128 stands for zero in the data rows.
Some points, one per row:
[106 136 128 126 143 115 121 143 117 163 144 174 133 128 100 116 181 126 100
 164 148 148 165 93 105 124 124 137 105 179 115 119 93 114 125]
[130 109 119 76 123 133 137 97 95 76 103 148 122 124 111 139 121 145 157
 111 144 112 88 202 134 159 102 124 116 72 115 119 85 153 134]
[134 122 145 182 138 84 158 138 154 210 87 50 133 137 122 142 61 122 101
 180 138 149 129 86 89 116 140 137 86 183 145 150 102 138 130]
[116 126 184 188 129 107 144 98 130 61 66 101 134 119 142 117 92 119 219
 182 179 100 136 169 117 126 129 120 182 65 132 123 208 180 126]
[134 138 156 72 133 121 129 150 160 108 110 69 132 122 132 106 126 125 143
 88 61 125 127 102 121 111 149 130 165 164 139 136 154 139 111]
[131 117 135 152 129 141 100 147 64 0 78 220 122 133 105 43 118 130 255
 162 255 92 122 223 128 151 88 120 107 8 116 114 105 156 165]
[129 107 156 112 133 137 142 98 155 138 112 90 133 138 126 144 146 137 117
 117 112 127 142 123 126 133 133 130 173 165 120 121 98 123 118]
[52 141 84 19 154 206 81 202 142 88 204 255 156 119 124 66 255 114 96
 63 58 119 203 0 155 85 144 124 255 53 105 85 136 153 118]
[155 135 114 136 140 153 124 165 159 217 158 55 129 140 123 92 106 126 43
 93 66 169 137 114 97 115 148 136 110 205 132 142 90 102 130]
[158 135 147 81 133 181 135 116 160 108 90 24 132 113 145 69 110 123 162
 42 52 130 140 180 101 124 152 127 184 101 129 128 194 174 137]
[112 131 174 191 137 139 142 109 129 32 71 109 133 126 124 85 117 121 181
 147 191 104 145 162 102 126 129 124 174 67 124 121 172 171 132]
[71 77 88 138 135 97 133 158 115 255 223 255 126 160 97 255 255 137 0
 249 213 155 168 9 178 157 96 129 78 220 105 107 0 43 119]
[136 142 150 255 118 69 135 98 130 208 103 99 129 125 117 157 51 107 106
 239 165 151 129 186 84 118 132 124 58 142 144 150 192 130 151]
[100 125 130 71 133 139 133 110 118 83 129 135 132 117 115 127 174 141 98
 110 131 117 140 111 131 139 134 135 177 120 119 117 104 148 109]
[103 113 117 85 139 163 155 75 129 170 135 148 139 114 114 156 209 147 48
 147 115 144 156 60 156 134 122 124 165 157 124 123 124 122 115]
[136 143 142 80 137 146 130 153 156 152 135 89 132 128 118 93 150 132 93
 94 76 146 138 133 114 123 149 132 139 193 126 138 138 119 114]
[74 121 54 0 131 202 61 141 89 91 255 255 150 116 132 104 255 139 141
 155 85 110 205 0 211 125 128 123 221 66 77 75 95 102 143]
[119 152 124 124 137 78 102 187 120 122 130 162 128 142 108 54 120 114 176
 128 130 126 117 123 55 105 124 142 75 175 125 126 84 112 142]
[107 111 156 156 140 114 112 108 88 57 85 230 130 131 103 99 120 124 215
 153 230 98 142 143 131 144 94 131 108 65 122 109 101 155 151]
[117 150 136 141 134 61 119 138 127 120 109 136 132 131 114 112 92 113 179
 148 133 132 120 96 79 98 134 142 60 168 137 142 120 130 133]
[87 150 170 191 124 88 130 96 152 129 120 165 145 116 135 206 138 112 152
 222 95 137 122 79 174 81 152 113 157 136 151 149 233 156 94]
[182 154 106 177 117 150 129 212 159 255 213 23 110 118 169 102 94 121 29
 133 100 168 166 57 134 119 175 119 65 227 152 135 223 104 127]
[130 107 155 173 125 95 152 135 142 123 89 49 123 144 147 129 82 124 192
 144 184 110 137 133 99 139 111 141 120 130 119 133 94 129 143]
[183 142 123 243 110 94 141 127 123 110 77 0 113 134 165 139 0 121 214
 80 171 119 62 154 128 114 134 132 41 81 175 147 214 135 132]
[111 132 150 113 143 158 124 116 137 84 119 152 136 126 114 72 181 135 126
 92 126 117 159 144 113 121 135 132 207 128 115 111 141 144 112]
[85 83 162 214 119 89 167 81 111 12 43 184 122 131 149 175 95 120 249
 239 255 61 135 102 158 156 97 128 142 11 123 113 153 160 144]
[147 95 95 150 113 184 147 72 171 255 242 144 122 133 146 253 218 135 0
 120 50 180 154 161 172 157 148 105 181 211 121 119 81 63 129]
[128 148 127 147 118 144 122 97 150 173 207 86 130 120 150 166 168 141 82
 115 69 146 163 63 193 107 149 124 183 201 139 143 200 105 89]
[133 142 152 132 130 164 129 117 147 93 125 84 128 118 141 95 119 133 130
 65 99 120 139 146 137 116 150 125 219 123 137 125 205 151 97]
[108 115 96 126 144 152 172 140 150 189 146 106 134 131 128 132 162 146 0
 121 116 148 154 39 102 123 134 142 148 166 126 128 80 124 116]
[160 41 84 170 130 228 191 110 165 255 163 107 127 167 128 200 219 150 0
 177 140 165 170 153 133 195 96 120 146 181 82 139 0 86 157]
[142 119 133 76 137 167 133 140 130 121 142 92 123 135 122 72 176 142 118
 76 153 129 163 173 109 157 124 134 142 161 105 110 73 116 131]
[140 122 114 43 136 151 103 189 138 111 133 152 125 148 109 79 173 123 128
 47 93 126 146 150 101 141 121 134 127 158 109 122 47 88 143]
[132 127 156 135 125 101 145 110 130 114 107 51 123 128 125 137 92 138 150
 130 162 125 125 157 121 142 128 136 112 151 134 137 123 138 118]
[149 64 119 255 115 79 175 176 152 186 69 0 111 174 213 169 0 105 241
 163 223 104 115 126 72 145 90 144 69 90 115 141 43 98 194]
[116 159 99 115 131 41 105 136 141 173 114 186 141 100 145 159 78 94 136
 173 3 116 72 43 93 71 161 122 173 102 152 133 223 155 122]
[157 76 133 216 122 94 217 146 159 255 108 0 116 147 192 250 45 133 86
 190 185 138 95 92 129 156 116 140 73 133 132 144 57 123 149]
[77 112 147 54 109 96 89 112 57 0 145 255 127 125 122 188 223 135 255
 169 221 73 126 207 212 161 101 117 135 25 99 106 84 145 143]
[117 126 159 133 140 122 122 115 111 85 96 169 131 130 98 87 129 132 174
 141 186 117 144 151 114 134 114 132 128 123 126 113 114 144 128]
[124 135 115 0 134 153 133 147 168 95 131 127 142 107 147 127 184 126 101
 92 0 129 114 28 165 102 155 133 154 102 148 152 180 175 142]
[140 137 162 255 108 53 112 106 115 74 87 92 123 124 154 156 0 111 245
 218 185 101 103 104 145 100 134 117 102 98 169 150 246 158 122]
[208 143 120 82 131 208 109 149 169 126 73 0 128 113 167 0 54 103 212
 0 0 133 134 240 54 113 153 117 160 36 142 99 229 186 187]
[148 143 168 189 133 127 98 146 147 92 75 56 125 132 135 13 58 99 255
 104 134 114 151 185 66 114 137 131 129 84 142 129 184 175 170]
[135 171 123 255 95 65 117 41 79 17 114 116 113 120 137 183 0 115 157
 142 255 105 64 198 136 105 128 122 40 55 166 167 255 148 104]
[129 93 124 143 127 159 175 133 123 182 115 73 125 140 119 159 152 148 64
 162 170 152 125 183 131 172 104 135 78 160 106 150 43 98 139]
[49 69 70 183 134 100 135 154 108 215 233 255 149 165 118 255 255 146 0
 251 226 140 182 0 209 140 92 130 109 193 101 139 0 44 120]
[97 124 115 113 137 133 140 130 118 128 150 178 134 138 105 155 168 145 56
 130 152 139 127 92 130 131 120 135 120 166 114 128 62 108 103]
[129 149 111 157 139 79 117 196 98 178 127 172 118 146 99 47 110 113 178
 183 198 142 113 127 56 123 110 145 0 191 119 125 59 96 154]
[114 126 144 86 138 160 139 108 139 84 115 102 137 118 119 100 174 139 106
 102 121 123 164 127 122 136 136 131 190 127 116 126 135 148 117]
[105 131 161 122 127 119 154 78 129 72 106 77 131 110 131 143 133 138 144
 139 153 113 135 132 135 135 135 135 171 112 126 133 167 151 108]
[133 122 153 127 122 109 147 98 127 108 108 51 121 127 128 142 93 138 158
 129 166 121 120 159 127 146 122 136 111 140 131 139 126 141 121]
[120 131 142 77 130 102 121 147 118 146 147 153 126 132 118 128 163 137 152
 162 144 127 128 120 139 135 121 132 106 181 121 117 97 113 121]
[127 116 165 180 122 101 158 99 138 81 78 77 128 128 143 147 74 132 181
 168 184 103 132 126 135 132 124 127 158 109 139 135 176 154 117]
[126 133 150 97 121 136 144 100 137 55 100 22 132 105 154 141 110 136 166
 86 101 111 126 150 149 130 141 131 189 69 133 135 201 167 118]
[90 128 127 81 122 119 113 111 51 51 165 244 118 118 106 164 227 138 185
 199 241 111 110 229 181 176 105 129 82 49 95 94 74 130 135]
[104 160 130 104 121 128 135 134 127 25 136 152 124 93 182 114 150 119 173
 132 104 80 111 67 159 106 153 130 214 20 138 119 255 195 123]
[95 140 138 97 137 118 135 123 129 146 153 136 133 116 125 156 156 137 64
 106 99 136 121 93 136 114 144 138 173 158 132 126 126 138 91]
[118 129 145 60 139 153 143 114 153 109 119 87 135 119 124 102 172 137 92
 77 86 125 149 118 112 128 140 132 192 144 124 123 132 145 115]
[133 142 129 98 142 142 141 164 150 157 130 104 137 127 114 76 149 134 69
 114 88 146 137 122 100 121 141 138 127 182 127 129 127 135 122]
[154 120 151 119 134 175 139 136 181 125 111 23 134 132 140 84 124 128 91
 57 63 134 164 147 106 124 151 127 202 149 127 133 151 142 132]
[132 160 149 218 99 27 73 84 98 126 134 174 129 109 111 207 70 111 224
 255 115 138 100 184 190 103 124 116 29 102 166 144 255 148 138]
[102 117 165 166 125 91 131 84 112 79 102 127 130 128 121 156 116 137 197
 199 199 111 143 125 149 135 115 130 135 125 130 129 138 135 113]
[100 132 141 85 134 111 130 107 115 84 130 144 132 117 112 137 155 140 117
 125 137 116 128 111 128 130 128 133 162 134 126 121 109 140 103]
[146 159 111 253 101 15 146 149 170 255 152 53 111 136 182 229 7 92 86
 189 77 145 47 108 71 87 145 131 50 201 153 169 184 106 125]
[150 137 154 97 135 189 101 110 140 68 127 147 135 122 97 45 167 136 128
 99 78 133 160 185 135 119 154 115 203 120 138 116 188 134 117]
[125 161 106 255 113 119 140 78 63 58 133 158 108 116 96 134 41 137 94
 144 249 131 74 255 103 145 117 129 28 69 136 143 177 153 118]
[132 138 162 203 132 101 140 104 141 168 104 74 131 126 115 124 82 125 111
 164 152 143 137 166 95 121 136 129 110 166 136 143 155 137 125]
[99 120 138 92 139 138 131 119 118 155 160 189 136 131 103 144 211 148 70
 169 144 137 149 109 157 136 125 131 160 171 117 121 83 117 105]
[183 113 35 114 127 128 176 255 180 255 191 111 116 163 194 151 144 126 20
 167 18 167 86 106 107 120 117 117 123 193 120 151 92 43 161]
[125 113 116 34 121 114 104 160 110 167 186 214 121 140 131 157 198 142 148
 160 132 124 123 85 189 146 118 129 104 180 117 112 64 79 125]
[139 135 137 208 134 57 150 166 156 231 84 35 133 139 129 143 22 110 112
 192 126 154 120 61 76 103 138 140 34 186 155 164 120 129 146]
[110 142 164 149 132 105 130 98 124 83 99 118 131 117 117 119 108 129 168
 150 161 118 132 155 119 122 138 132 151 119 136 126 173 157 109]
[159 116 137 90 144 200 128 156 183 125 107 42 137 139 145 19 154 125 147
 77 47 131 184 93 118 117 149 131 190 152 127 131 148 128 148]
[107 159 161 255 106 52 118 66 106 7 81 130 126 112 143 170 0 104 204
 150 167 86 47 182 132 91 143 122 145 25 164 140 255 175 106]
[109 147 142 95 120 155 127 146 146 42 139 115 130 103 172 98 155 126 170
 98 86 91 135 95 167 113 157 118 241 62 135 117 250 166 106]
[143 119 138 99 138 187 132 129 137 101 124 105 126 134 113 61 170 143 116
 80 157 130 179 153 116 152 126 132 148 147 110 117 109 129 130]
[89 84 92 74 132 156 172 127 138 226 194 160 123 137 165 238 216 154 26
 103 140 133 132 0 206 138 123 131 193 184 112 118 8 91 83]
[177 129 77 140 103 105 108 176 209 213 175 0 123 143 198 127 45 88 97
 25 0 130 101 72 82 79 161 134 130 180 151 150 152 74 163]
[156 132 136 255 120 187 156 77 184 225 157 73 140 130 142 189 134 120 0
 211 92 179 176 117 156 102 159 104 171 132 141 170 255 129 123]
[110 157 92 210 115 137 124 82 33 69 157 207 104 103 86 139 100 141 84
 161 255 137 64 255 100 168 100 124 1 35 120 107 130 134 137]
[110 135 160 97 133 146 136 85 144 77 111 118 137 112 121 123 161 135 116
 120 104 116 146 123 135 121 148 124 224 128 131 123 183 157 94]
[108 146 158 96 129 111 116 96 130 72 119 157 133 112 116 124 144 129 144
 129 103 110 122 117 133 112 146 126 195 127 136 124 184 156 94]
[123 114 125 208 119 78 141 170 91 206 172 170 112 162 124 182 134 132 137
 226 255 135 118 206 129 164 94 133 15 171 101 121 24 82 147]
[118 125 136 136 132 91 159 161 148 191 127 103 128 136 141 138 129 130 118
 164 136 128 120 107 95 123 127 138 138 183 120 135 107 125 122]
[163 121 87 125 90 45 144 114 99 255 175 11 101 123 139 255 61 129 71
 173 118 170 42 222 156 176 102 127 0 186 120 173 33 58 141]
Here are 12 more points, each followed by its number:
[140 135 143 152 118 79 137 126 120 148 126 53 120 129 119 161 71 132 122
 149 143 138 94 185 111 142 125 138 52 181 132 152 111 109 128] 0
[96 144 150 214 118 86 136 86 112 56 90 122 124 112 131 159 46 118 164
 174 169 103 84 169 124 115 137 118 150 52 150 132 213 172 116] 1
[105 140 134 91 140 119 134 124 129 150 153 147 132 117 122 151 169 136 68
 118 104 134 126 89 126 114 144 135 177 157 128 118 115 132 94] 2
[152 156 80 35 145 211 124 255 176 216 166 102 138 136 124 26 175 123 0
 49 0 176 123 115 101 119 171 124 90 191 124 145 139 110 144] 3
[109 124 128 94 129 84 120 125 111 146 157 147 130 133 113 150 174 134 140
 148 153 131 135 135 113 137 115 142 92 176 109 130 42 100 134] 4
[133 138 138 95 134 130 122 129 137 181 150 137 127 134 101 115 145 138 79
 109 107 152 125 138 118 124 136 133 112 208 129 129 100 102 109] 5
[140 176 94 10 130 255 88 115 199 82 122 143 142 89 150 4 233 100 64
 0 0 132 186 158 101 93 194 90 255 35 124 118 255 169 125] 6
[107 137 162 157 129 116 120 93 113 42 100 143 130 126 116 97 115 130 190
 129 185 104 134 164 116 125 126 132 159 102 126 117 157 142 118] 7
[132 140 157 187 128 152 146 66 138 118 100 83 128 112 125 131 98 131 74
 127 134 135 133 179 121 128 149 126 173 94 142 131 213 169 113] 8
[127 119 144 47 142 168 140 124 147 134 111 91 132 124 125 80 191 131 135
 85 94 126 159 102 104 137 134 133 170 153 109 118 106 137 131] 9
[135 147 154 253 113 67 120 107 110 86 94 93 123 120 142 156 0 120 220
 200 186 109 98 97 155 106 137 123 100 106 167 146 229 165 110] 10
[111 134 158 146 131 121 126 102 116 50 101 139 130 127 113 96 121 133 187
 134 185 107 130 167 118 129 128 133 157 105 125 116 143 146 118] 11
Which of these numbered points is nearest to each point below, ignoring the 2 directions in which the first points spread most? Its number follows each.
[104 149 159 240 112 74 134 79 109 40 90 119 125 110 135 164 17 116 175
 164 167 97 68 172 122 109 141 124 147 49 154 136 225 173 109] > 1
[108 135 157 160 124 95 128 75 105 48 107 138 129 115 108 150 106 135 152
 163 183 111 132 135 139 134 123 129 121 115 134 130 160 146 104] > 7
[140 133 147 132 121 84 143 117 126 154 125 59 122 128 119 171 93 135 119
 151 141 140 103 171 123 143 130 136 71 185 129 147 106 123 119] > 0
[147 142 135 92 134 138 125 145 146 193 140 106 127 131 114 99 135 139 93
 101 89 151 123 150 119 121 142 134 126 198 132 128 128 114 114] > 5
[123 116 128 34 145 178 136 132 144 148 110 115 131 126 122 66 203 128 136
 74 88 127 166 87 94 138 127 138 167 154 103 109 81 130 141] > 9
[83 102 88 59 125 79 96 132 91 141 201 204 132 151 116 164 255 124 147
 169 138 123 136 120 127 145 82 144 71 142 83 125 0 64 166] > 4
[137 143 130 223 124 206 154 55 141 124 106 101 123 101 139 118 74 128 20
 73 112 138 121 203 127 124 156 115 198 45 148 133 254 165 111] > 8
[167 127 110 222 98 67 139 159 110 138 117 0 109 139 144 168 0 121 148
 125 167 139 68 238 119 155 114 137 0 133 152 167 99 119 180] > 0
[137 125 102 82 132 143 116 152 132 246 195 201 119 145 89 161 183 138 0
 116 98 174 121 104 129 132 129 135 64 234 124 117 22 72 118] > 5
[83 124 131 155 112 126 161 28 95 0 97 106 128 92 142 202 133 135 147
 172 193 87 121 123 178 161 108 122 157 15 122 139 210 170 113] > 1
[88 101 91 8 130 105 104 168 102 117 167 186 141 143 119 155 241 129 164
 150 68 121 112 95 143 135 97 133 111 131 93 123 0 86 157] > 4
[128 113 127 79 138 156 123 159 133 171 160 178 130 147 117 112 202 138 92
 138 130 137 150 120 130 144 119 126 153 181 105 113 53 93 120] > 11
[171 138 74 155 142 188 106 191 159 255 193 60 130 160 117 83 107 117 0
 82 40 207 144 84 87 111 155 135 43 222 128 138 33 67 144] > 3
[113 117 124 30 135 116 115 147 118 118 135 166 136 137 116 133 186 134 157
 133 87 127 116 114 135 129 116 136 125 146 109 128 46 107 134] > 4
[123 133 176 255 113 63 112 92 125 72 84 84 127 127 152 140 0 110 252
 212 182 102 118 118 151 105 133 118 115 89 160 145 234 147 128] > 10
[148 136 131 185 112 68 135 143 120 134 118 31 119 133 125 149 25 128 140
 136 151 135 88 208 112 142 107 138 12 152 141 163 115 108 140] > 0
[145 137 125 144 138 134 115 152 138 197 153 110 128 138 105 104 134 125 68
 122 115 166 152 103 98 116 139 136 84 200 125 142 77 102 123] > 5
[151 162 96 154 127 118 100 183 132 171 183 155 116 147 128 67 124 115 125
 105 120 146 123 127 73 105 137 130 72 205 122 128 115 86 132] > 5
[143 133 107 92 128 255 103 29 165 0 119 154 145 89 146 95 189 135 47
 0 0 111 198 121 196 110 186 86 255 0 149 97 255 193 100] > 8
[174 151 98 195 132 118 135 173 151 239 130 0 117 130 143 79 5 116 56
 104 104 166 123 57 74 101 142 142 22 223 154 147 143 132 149] > 3
[85 111 90 143 135 126 135 116 114 140 186 215 142 146 112 195 180 146 20
 153 169 141 137 45 169 134 111 136 113 167 109 139 33 98 100] > 7
[127 116 134 94 148 212 120 135 125 60 115 189 136 133 95 33 189 140 146
 105 154 122 164 178 118 140 126 122 205 93 111 97 121 139 131] > 11
[132 114 144 64 141 161 138 121 155 126 115 82 135 127 129 81 176 138 132
 108 105 127 179 102 109 134 132 135 182 151 117 113 121 137 129] > 9
[136 137 150 153 123 83 137 115 125 132 117 56 124 128 117 139 73 132 133
 141 147 134 106 179 109 134 126 135 70 176 133 150 121 116 121] > 0
[145 157 124 161 128 90 113 150 136 142 140 109 123 135 124 99 85 114 149
 128 122 137 122 119 85 106 138 135 75 190 134 133 150 111 126] > 5
[133 157 131 255 107 61 113 96 89 82 98 126 118 111 147 156 0 114 221
 196 204 108 76 65 151 97 128 125 73 71 179 148 253 135 103] > 10
[116 133 156 170 124 93 117 71 98 38 108 152 130 115 103 157 88 131 157
 164 186 111 130 133 150 132 123 123 108 107 141 132 160 153 112] > 7
[192 148 69 40 132 196 92 195 147 255 215 176 118 149 101 83 151 133 0
 29 0 200 90 165 144 119 144 122 51 255 139 129 81 38 136] > 3
[130 129 130 105 117 75 139 99 117 186 144 66 119 125 121 206 114 137 115
 146 137 146 105 170 127 147 124 136 56 180 123 134 78 104 122] > 0
[126 173 111 249 112 79 114 99 88 70 113 160 120 103 144 142 0 119 207
 169 200 114 80 48 137 93 130 121 62 86 173 152 255 166 100] > 10
[127 136 166 110 136 152 116 106 136 82 117 126 134 124 99 75 151 138 135
 124 120 130 154 160 132 126 141 127 176 141 136 123 158 137 110] > 5
[170 100 111 54 135 255 144 160 233 119 128 0 139 132 179 38 174 114 13
 0 0 126 188 129 106 126 164 120 255 87 118 128 158 135 153] > 6
[208 129 121 255 131 184 142 125 192 235 94 0 123 148 145 98 0 102 45
 66 84 180 150 224 54 112 151 109 102 155 146 158 170 123 154] > 6
[171 153 85 217 121 116 150 170 158 255 180 35 106 128 156 125 83 114 0
 168 80 170 143 50 78 121 156 138 22 193 149 141 176 81 148] > 6
[145 90 49 0 138 143 74 227 99 141 168 242 141 143 120 133 246 125 178
 99 0 136 82 79 124 137 95 125 78 111 89 102 0 83 180] > 4
[120 142 123 120 134 85 122 182 99 170 138 180 122 141 106 82 146 123 166
 191 177 135 117 126 83 132 109 138 31 186 115 120 68 92 150] > 4
[106 183 103 221 114 83 125 97 76 56 120 168 118 89 149 126 24 116 190
 153 188 107 81 32 150 86 124 132 67 48 166 149 255 149 120] > 10
[131 154 169 194 118 97 131 74 115 41 66 96 123 111 127 111 35 120 212
 135 170 103 92 181 107 113 143 128 130 81 153 129 233 170 120] > 2
[118 140 149 163 125 82 141 131 157 212 145 90 126 130 141 167 112 120 91
 165 93 142 110 118 106 106 148 130 149 191 139 139 152 112 107] > 2
[102 99 81 0 128 175 110 107 85 146 202 255 149 109 97 255 255 158 0
 205 55 142 118 19 255 150 112 101 161 120 112 109 77 116 88] > 1
Here are 12 other points, each followed by its number:
[139 147 123 227 131 93 137 153 111 133 113 81 109 144 114 78 22 125 125
 111 232 137 102 173 44 133 116 148 11 151 135 133 86 115 139] 0
[120 137 141 58 137 100 118 149 130 122 123 146 132 129 104 98 149 130 145
 121 116 127 126 130 105 127 133 138 113 162 125 130 91 128 126] 1
[138 107 101 14 151 222 122 166 115 117 137 159 127 132 100 20 216 148 70
 48 136 132 187 121 100 167 110 136 149 110 103 82 47 119 150] 2
[201 146 92 189 133 145 129 196 162 255 121 0 116 135 150 50 0 111 76
 61 69 174 118 40 78 94 144 135 20 218 169 153 154 118 147] 3
[131 131 143 230 133 152 151 97 164 194 137 56 132 129 128 141 116 129 29
 151 132 156 166 141 118 122 154 129 163 163 132 138 179 128 111] 4
[111 142 156 184 124 121 108 84 103 2 95 167 129 123 121 93 98 121 227
 121 201 92 133 176 124 119 124 124 162 58 127 118 187 158 122] 5
[181 62 92 155 130 255 181 121 150 118 132 31 115 157 156 81 187 150 52
 15 198 140 206 154 152 198 89 133 127 105 85 126 55 77 163] 6
[123 103 165 212 121 114 118 106 98 58 104 158 124 140 123 123 122 123 239
 212 253 102 158 166 147 148 101 122 115 78 109 122 110 130 152] 7
[183 131 137 119 138 178 124 181 173 155 107 4 129 143 145 37 75 119 156
 51 49 146 149 81 112 104 151 129 137 180 150 136 164 132 133] 8
[136 119 124 112 128 152 144 109 161 255 180 104 125 127 131 191 188 135 0
 111 70 160 138 167 132 142 137 122 165 201 122 117 104 121 108] 9
[110 126 112 0 144 201 97 145 112 48 159 234 139 126 109 50 254 146 148
 59 81 118 156 88 158 122 126 130 216 114 110 98 97 131 115] 10
[138 131 159 162 131 71 153 134 143 175 103 46 126 132 136 150 63 127 148
 159 151 134 115 125 112 122 136 142 95 177 141 147 128 128 121] 11
Which of these numbered points is nearest to each point below, ignoring the 2 directions in which the first points spread most? Its number follows each.
[158 119 102 255 128 214 178 111 192 255 164 0 125 133 157 143 70 118 0
 103 121 183 200 148 97 129 167 137 167 171 135 149 200 120 136] > 4
[149 144 122 164 140 255 91 110 134 0 99 125 140 108 121 0 107 122 122
 0 116 115 202 162 131 106 162 118 250 0 143 116 252 211 127] > 4
[167 91 111 110 135 255 149 133 142 89 133 75 116 148 128 37 200 149 89
 24 175 136 212 162 141 181 111 131 141 127 93 107 88 114 154] > 6
[195 159 77 246 125 111 147 177 156 255 178 32 108 131 155 109 29 109 0
 168 84 177 128 25 83 112 148 140 0 218 160 146 171 110 155] > 3
[146 71 95 155 128 233 155 156 124 167 171 72 113 164 135 99 170 157 44
 58 218 148 182 192 146 193 102 141 113 131 87 126 0 68 157] > 6
[151 148 132 203 125 97 135 144 119 125 108 62 115 138 121 88 6 127 148
 93 201 135 94 161 78 125 121 146 34 149 144 133 123 125 127] > 0
[97 81 160 250 108 94 126 60 81 31 99 187 124 139 134 188 119 124 255
 255 255 84 163 145 193 161 87 113 121 45 118 115 122 115 149] > 7
[166 144 91 219 131 76 113 211 101 209 114 102 114 155 114 49 0 115 207
 143 205 155 102 140 44 113 106 146 0 178 137 137 62 99 170] > 0
[158 125 114 83 125 173 137 117 168 255 177 99 119 128 135 189 193 136 0
 74 36 166 136 167 128 143 141 118 165 206 121 120 109 74 118] > 9
[120 103 126 199 113 71 137 144 86 205 183 214 119 159 132 218 148 136 139
 244 255 131 121 185 167 161 86 132 43 169 101 123 28 69 130] > 7
[140 111 92 0 157 234 118 166 111 103 135 200 128 129 98 10 233 144 79
 34 117 130 172 112 103 158 108 132 153 116 103 81 34 141 152] > 2
[115 123 68 0 152 250 86 189 104 30 167 255 140 133 100 0 255 149 142
 13 45 120 144 71 150 119 118 118 221 97 102 84 48 123 128] > 10
[145 110 152 227 117 140 83 121 78 48 106 193 113 152 114 57 105 110 255
 170 255 97 147 249 111 165 96 111 61 40 105 101 96 105 187] > 7
[117 150 138 134 137 72 113 152 126 112 113 143 131 135 109 84 111 115 173
 139 137 128 124 116 72 104 128 140 83 171 131 138 111 134 131] > 1
[135 140 156 173 128 58 145 137 143 179 102 50 126 130 136 146 47 119 160
 154 143 135 108 124 102 113 134 140 81 179 145 150 140 133 121] > 11
[149 134 127 70 127 169 134 141 164 203 151 90 123 128 129 143 170 133 36
 69 49 159 141 150 122 134 147 121 157 217 121 127 127 113 115] > 9
[175 89 60 0 151 255 115 190 117 120 148 160 120 139 104 0 249 155 43
 0 146 136 229 140 118 195 101 132 146 95 84 71 20 106 180] > 2
[175 121 140 105 140 181 128 164 175 134 107 22 132 138 143 35 121 127 153
 69 53 137 169 93 122 113 151 126 169 169 137 131 150 125 140] > 8
[160 131 112 141 127 129 119 161 178 187 152 7 129 141 151 98 78 114 79
 72 20 147 123 104 86 99 148 135 138 194 143 143 128 109 132] > 8
[110 106 114 41 125 132 117 156 117 172 193 211 123 135 139 174 205 146 129
 133 130 126 129 58 193 143 121 127 139 190 117 108 54 75 106] > 10
[165 126 102 255 126 190 168 114 191 255 152 2 121 135 160 122 57 122 0
 67 116 175 187 139 66 130 160 130 163 161 138 142 171 109 125] > 4
[103 145 163 165 127 110 111 94 113 37 97 146 130 121 119 99 101 124 208
 125 185 103 136 161 118 121 130 127 156 88 130 122 182 152 118] > 5
[156 58 116 21 129 225 130 106 184 171 135 144 136 158 154 170 245 135 78
 41 19 123 167 132 172 162 120 113 236 138 93 120 28 76 152] > 9
[123 85 79 88 140 212 162 72 123 228 165 216 137 121 115 196 255 155 0
 149 122 157 180 21 185 144 112 118 184 150 111 131 83 106 111] > 5
[110 144 154 219 124 138 135 94 160 152 137 109 140 120 131 184 146 121 96
 214 99 159 148 112 171 98 163 110 156 148 145 152 237 147 108] > 4
[95 102 136 191 113 73 140 105 101 182 170 192 123 149 134 233 151 141 129
 228 251 122 121 145 187 159 93 126 89 160 105 134 49 81 115] > 7
[120 157 148 203 118 110 96 95 94 0 81 197 127 111 129 117 63 107 255
 151 196 91 123 186 128 118 131 108 147 0 148 123 251 168 141] > 5
[138 149 147 199 123 36 138 143 146 199 104 44 123 132 147 157 15 111 168
 156 131 135 88 110 100 102 138 138 56 192 151 153 154 123 124] > 11
[114 134 135 72 136 80 134 128 118 147 124 164 132 123 104 143 146 138 127
 164 123 130 101 122 106 122 128 137 99 164 129 124 89 134 119] > 1
[151 154 134 255 97 26 98 92 99 209 124 136 131 115 114 215 18 100 164
 255 140 154 108 203 158 111 133 114 0 127 168 164 255 136 161] > 9
[145 107 142 198 124 65 185 142 151 235 103 0 120 139 167 204 33 130 126
 186 164 139 99 110 116 135 126 138 65 161 144 158 95 145 138] > 11
[125 125 136 138 117 117 115 99 78 22 77 169 118 123 113 120 78 134 232
 150 217 94 101 215 152 163 93 125 73 48 128 120 155 135 143] > 10
[179 156 137 90 119 144 118 116 145 39 76 4 127 105 165 65 52 111 229
 8 39 109 93 212 109 111 144 130 165 36 140 128 225 178 143] > 8
[110 126 124 8 139 182 100 136 119 57 158 217 140 124 117 72 244 143 155
 79 96 115 164 86 159 123 134 133 215 117 110 100 114 122 113] > 10
[141 143 99 255 127 81 147 215 93 169 138 102 96 164 109 79 17 115 96
 144 255 145 93 215 16 152 91 155 0 150 115 143 19 103 161] > 0
[136 66 94 167 131 221 182 136 116 189 152 63 119 159 129 135 173 159 22
 106 215 157 160 201 160 199 82 132 86 135 87 138 0 78 158] > 6
[72 89 64 79 142 216 109 179 88 255 255 255 140 161 97 143 255 158 0
 207 158 173 179 65 212 158 90 130 175 186 86 113 0 45 109] > 7
[137 150 144 188 122 50 141 133 147 188 123 64 125 130 144 163 53 114 135
 160 125 133 94 119 91 105 143 137 89 184 143 154 160 125 116] > 11
[87 104 132 62 102 87 71 102 37 0 120 255 130 129 130 202 203 130 255
 147 222 54 100 235 227 166 49 115 146 0 98 102 81 143 162] > 7
[110 101 117 105 137 173 149 99 130 195 149 168 132 131 114 161 209 151 44
 144 142 146 172 78 162 146 122 123 172 174 111 118 78 115 110] > 5
